The same turns and mirrors carry the whole set onto itself and the rows of a family onto each other. Which other rows belong to the same family as each row named below? List them in the order they appear above.
These 30 rows form 10 families of 3 rows each.
kogil: [ -8   9  16 -24  -3  15 -11  -2   6   3  -2   7 -13 -20]
Gena: [ -7   5  19 -28  -3   9  -7  -1   6  -6  -3  12  -6 -18]
Lef: [ -2   6  10   0  16   8   3 -24  -1  25 -27  -9  19  -1]
tofoz: [-12   4  12 -29  -6  15  -8   4   6   7 -12  14 -11  -9]
Tuta: [ -7   7  21 -30  -4  12 -12  -4   6   0  -9  10  -2 -13]
sosap: [  1   3  -2   0  15  11   4 -17  -1  26 -20 -22  18  -5]
pimev: [ 16 -11  -1  11   0  -3  32   8  -7  -2  -7   8   0  -5]
mor: [ -8  10  21 -22   0  14  -6   5  11  -1  -3  12 -12 -14]
Tif: [ -7  10  18 -27  -6  17  -7  -3   2  -3  -2  11  -8 -13]
dafe: [ 15 -12  -6   9   1   6  32   8  -5  -6  -6  -1   2  -8]
fepo: [ -8   5  19 -24 -12  10  -7   1   8   0  -4  19  -1 -18]
Rodo: [ -2   7   5  -1  17  10  -2 -25  -4  29 -18 -10  14  -3]
lif: [-14   6  20 -22  -6  16  -8  -3   6  -1  -7  10  -7 -20]
Doti: [ 23 -11  -6   4  -1   9  23  14  -6   0   1  10   7  -6]
zer: [ -2   5   5   0  13   9   3 -27  -6  29 -16 -11  16   0]
zor: [  6   5   5   2  13   5   4 -25  -5  29 -25  -8  19  -7]
gimu: [ 17 -14  -2   7  -5   4  29  16   0   4 -10  11  -4  -6]
vike: [ -2  -3   8  -1  12   8   3 -21  -5  31 -26 -11  20  -4]
vig: [ -7   5  22 -22  -5  12  -7   9   9  -1  -3  12 -11 -14]
guvo: [ 20 -14  -1   3  -1   4  32  10  -3  -5 -11   8  -3  -6]
pufot: [  5   4   9  -2  18   6   1 -24  -3  29 -29  -9   8  -2]
fedus: [  6   1   1  -1  10  12   5 -22  -2  30 -22 -13  21  -2]
Fovik: [  1   0   6   7  17   8   7 -19  -5  26 -29 -10  16   0]
mapu: [18 -8 -2  9 -8  5 26 17  1  3 -4 13  6 -2]
bosoz: [ 15  -8  -4   5  -3  -2  28  12  -6  -7  -3  10  -2 -10]
tedib: [ 19  -7  -4   8   3   0  30  15  -3   0 -10   9  -2 -10]
dozov: [ 18 -16  -3   3  -2  -4  31  13  -1   3  -8   5   5  -5]
dur: [ -7   3  16 -26  -1  11 -13  -1   3   8  -4  11 -18 -11]
Kad: [  2   8   5   5  12   7   2 -15  -6  30 -22 -21  11  -7]
Bura: [ 18 -13  -7   4  -2  -1  32  11  -4   3  -9   3   6  -1]

Which other rows belong to the same family as sosap? mapu, dur
Which other rows belong to the same family as tedib? Tif, vike
Which other rows belong to the same family as Gena? Lef, pimev
Which other rows belong to the same family as dafe? fepo, pufot
Which other rows belong to the same family as Rodo? vig, Bura

